[[ 27  -4]
 [-32   4]
 [ -1   9]
 [ 21 -11]
 [ 80  -1]
 [-10  20]]
|
[[ 80  -1]
 [ 27  -4]
 [ 21 -11]
 [ -1   9]
 [-10  20]
 [-32   4]]

[[35 -7 18]
 [41 -2 25]
 [33 -9 16]
 [53  3 35]
 [38 -4 22]
 [61  4 41]
 [72  5 46]]
|
[[72  5 46]
 [61  4 41]
 [53  3 35]
 [41 -2 25]
 [38 -4 22]
 [35 -7 18]
 [33 -9 16]]

[[-35 -32  61  -8  -8 -17  16   6  55 -64   7 -53]
 [ 62  35  -3  11  11 -39  16  46  -3 -13 -24  14]
 [-15  29  49 -84 -84 -27  16 -27 -35  32 -10  -2]
 [ 28 -31   7 -15 -15 -44  16   1  16  19  40 -23]
 [ -9 -24  40 -68 -68  27  16 -17   8  26 -15  56]
 [ 41  -1 -13  -9  -9 -27  16  35 -23  -9  24  60]
 [ 29  52 -16  63  63  -3  16  37  -3 -25  -5 -16]
 [  2  44  62   9   9 -34  16 -16  38  64 -13  57]]
|
[[ 62  35  -3  11  11 -39  16  46  -3 -13 -24  14]
 [ 41  -1 -13  -9  -9 -27  16  35 -23  -9  24  60]
 [ 29  52 -16  63  63  -3  16  37  -3 -25  -5 -16]
 [ 28 -31   7 -15 -15 -44  16   1  16  19  40 -23]
 [  2  44  62   9   9 -34  16 -16  38  64 -13  57]
 [ -9 -24  40 -68 -68  27  16 -17   8  26 -15  56]
 [-15  29  49 -84 -84 -27  16 -27 -35  32 -10  -2]
 [-35 -32  61  -8  -8 -17  16   6  55 -64   7 -53]]

[[ 42 -15  11  44  21  42  10  59]
 [-67  53 -10  58 -54 -29   6  13]
 [ 13 -30 -52  12  41 -12  57  -1]
 [ 47 -56 -19  -8  10  51 -60 -47]
 [ 27 -27 -21 -43  35  10  29  30]]
|
[[ 47 -56 -19  -8  10  51 -60 -47]
 [ 42 -15  11  44  21  42  10  59]
 [ 27 -27 -21 -43  35  10  29  30]
 [ 13 -30 -52  12  41 -12  57  -1]
 [-67  53 -10  58 -54 -29   6  13]]

[[ -3 -47  67  -6]
 [-45  37 -15 -11]
 [  7   4 -20 -21]
 [ 26 -50  -2  10]
 [-63   3  16 -13]
 [ -1  61 -50 -14]]
|
[[ 26 -50  -2  10]
 [  7   4 -20 -21]
 [ -1  61 -50 -14]
 [ -3 -47  67  -6]
 [-45  37 -15 -11]
 [-63   3  16 -13]]

[[-10  25  35  -1   6   6  -7  10  -9 -15 -15  13 -13]
 [  3  20   7 -15  37   9 -10 -11   3 -41   4 -27 -21]
 [  1   6  12   6 -35  -3  21 -28   8  -3   1 -58   0]
 [-25  18  41  13 -61 -18  13 -20 -23  10  38 -39   2]
 [ -6   3  34  -7 -68 -10  16 -13 -13   7  -2 -35  -2]]
|
[[  3  20   7 -15  37   9 -10 -11   3 -41   4 -27 -21]
 [  1   6  12   6 -35  -3  21 -28   8  -3   1 -58   0]
 [ -6   3  34  -7 -68 -10  16 -13 -13   7  -2 -35  -2]
 [-10  25  35  -1   6   6  -7  10  -9 -15 -15  13 -13]
 [-25  18  41  13 -61 -18  13 -20 -23  10  38 -39   2]]

[[ 44  24 -54  53  62  59  71 -15 -18 -38  11  63]
 [ 50  -8  21 -27  49  15  47  12 -31  -4  -4  68]]
|
[[ 50  -8  21 -27  49  15  47  12 -31  -4  -4  68]
 [ 44  24 -54  53  62  59  71 -15 -18 -38  11  63]]

[[ 12  15]
 [-46 -39]
 [ 10  -4]
 [ 39 -42]
 [ 53 -18]
 [-11 -26]
 [-19  27]
 [ 62 -37]
 [-39 -30]
 [ 21   3]
 [ 37  -3]
 [ 65 -13]]
|
[[ 65 -13]
 [ 62 -37]
 [ 53 -18]
 [ 39 -42]
 [ 37  -3]
 [ 21   3]
 [ 12  15]
 [ 10  -4]
 [-11 -26]
 [-19  27]
 [-39 -30]
 [-46 -39]]

[[ 22   6  13  -3  -4  28  -5   0  -4 -15  17]
 [  5  -3   7 -24 -11  25  11  -6  11  -4  18]
 [  2   9  17   8 -15  24   1 -11   1  64   7]
 [  6  27  14   8  27  49   5  -3  -3 -21 -52]
 [ -5  10   6  17  11   2 -10   2   7  -9  33]
 [ 13  56 -12  -6  18 -27  18   7   2  17  -2]]
|
[[ 22   6  13  -3  -4  28  -5   0  -4 -15  17]
 [ 13  56 -12  -6  18 -27  18   7   2  17  -2]
 [  6  27  14   8  27  49   5  -3  -3 -21 -52]
 [  5  -3   7 -24 -11  25  11  -6  11  -4  18]
 [  2   9  17   8 -15  24   1 -11   1  64   7]
 [ -5  10   6  17  11   2 -10   2   7  -9  33]]
